In the rows, 128 means zero.
Each path below is one point turned by a fixed rotation once a step. After each direction that follows a path, write how fast that rotation turns it, in deg/step (0 if it stays still).
Each turn is a multiple of 5 degrees from 10 to 175, or 0.
Each row of a path follows its step; steps can be skipped.
path 1
step 0: [118 128 125 125 134 131 123 127 136 131 121 115 129 126 122 125 127 130
 133 134 125 114 126 137 118 124 129 124]
step 1: [136 121 125 134 136 128 125 136 118 127 128 130 119 133 130 132 123 127
 114 136 121 126 125 132 136 128 121 132]
step 2: [120 129 128 122 129 116 128 121 126 127 130 139 127 131 127 124 137 133
 129 115 126 131 132 116 138 123 125 131]
step 3: [130 128 122 127 125 131 127 132 132 134 136 119 134 126 132 135 123 128
 132 129 138 136 137 115 117 129 134 123]
step 4: [137 137 131 133 115 129 130 136 126 130 115 127 127 126 125 119 131 128
 128 129 126 133 124 141 128 128 134 122]
step 5: [126 122 137 121 126 131 130 123 136 118 139 139 130 125 125 131 127 120
 128 134 128 121 120 133 137 131 129 134]
step 6: [121 125 125 131 136 128 124 110 126 133 125 118 119 124 125 130 131 129
 127 121 130 123 130 129 118 133 122 132]
step 7: [132 134 120 132 140 132 137 135 122 126 125 130 136 137 138 128 122 138
 126 136 121 131 128 126 126 128 119 124]
step 8: [126 131 128 128 128 128 117 140 127 126 129 133 128 127 124 119 129 125
 135 118 123 122 131 119 138 117 136 132]
Speeds:
[132 129 128 131 129 128 127 129 130 128 128 126 130 130 131 124 130 126
 125 128 129 128 126 129 130 128 125 125] | 115
path 2
step 0: [128 130 130 134 125 122 136 141 124 134 126 119 113 122 126 130 123 129
 130 128 125 134 135 123 131 133 124 126]
step 1: [129 134 129 126 126 133 124 126 123 124 134 138 131 112 121 129 123 139
 126 124 130 127 128 125 133 116 132 127]
step 2: [129 127 136 133 116 135 128 129 136 127 129 121 119 135 125 120 141 126
 127 129 125 127 120 129 130 119 127 124]
step 3: [134 126 133 116 129 122 134 122 126 143 133 123 123 123 136 132 122 122
 131 131 134 127 127 121 127 121 125 133]
step 4: [117 133 135 127 129 136 136 130 135 128 127 134 139 130 123 124 119 122
 126 121 124 120 133 125 136 127 134 131]
step 5: [125 124 121 132 121 120 127 135 128 137 132 136 127 132 124 116 135 132
 132 136 129 117 127 129 124 129 121 133]
step 6: [134 132 129 129 133 124 129 134 123 131 123 128 138 133 125 128 125 125
 122 140 132 143 126 117 135 120 128 130]
step 7: [125 122 130 117 129 137 118 132 135 121 130 130 135 134 123 136 135 130
 132 124 136 121 131 128 135 129 124 133]
step 8: [125 127 118 132 126 131 132 128 119 133 131 114 132 139 134 123 127 129
 127 121 128 128 119 131 124 131 118 132]
Speeds:
[131 132 130 131 130 126 128 127 127 129 129 129 128 131 126 127 130 126
 133 127 130 129 128 130 125 126 128 127] | 110
path 3
step 0: [137 125 127 127 131 132 122 128 128 129 130 123 135 115 127 123 125 130
 131 129 121 122 122 139 134 132 132 128]
step 1: [136 122 135 126 134 137 119 129 132 124 125 122 136 130 126 129 130 119
 129 130 128 126 124 130 127 128 116 128]
step 2: [132 127 141 124 130 132 128 134 120 129 125 134 124 135 127 131 121 129
 136 128 135 126 127 124 130 131 119 130]
step 3: [124 127 138 119 126 123 124 135 124 133 124 135 127 123 135 131 123 134
 128 129 119 125 128 128 126 136 132 123]
step 4: [126 126 130 130 133 130 123 125 128 133 129 123 127 126 133 133 139 131
 124 126 114 122 134 131 131 139 122 126]
step 5: [137 129 126 132 126 131 129 135 124 123 127 118 124 130 137 135 132 125
 125 127 129 117 131 123 137 127 121 131]
step 6: [131 127 138 125 131 121 132 135 126 123 134 122 119 127 132 128 128 129
 126 127 128 126 116 119 130 119 127 126]
step 7: [122 125 133 127 139 126 134 133 127 131 134 131 123 121 120 130 131 129
 123 126 129 117 119 132 123 134 132 128]
step 8: [136 115 125 133 127 133 126 128 131 128 122 122 122 122 124 130 129 125
 129 126 129 120 126 134 127 139 136 127]
Speeds:
[129 131 125 129 128 129 128 125 127 127 124 126 125 127 127 128 126 128
 125 129 123 129 129 131 131 130 129 126] | 80
[127 125 126 128 125 131 128 129 126 128 126 128 128 124 125 125 131 128
 128 129 127 128 128 124 130 127 124 127] | 90
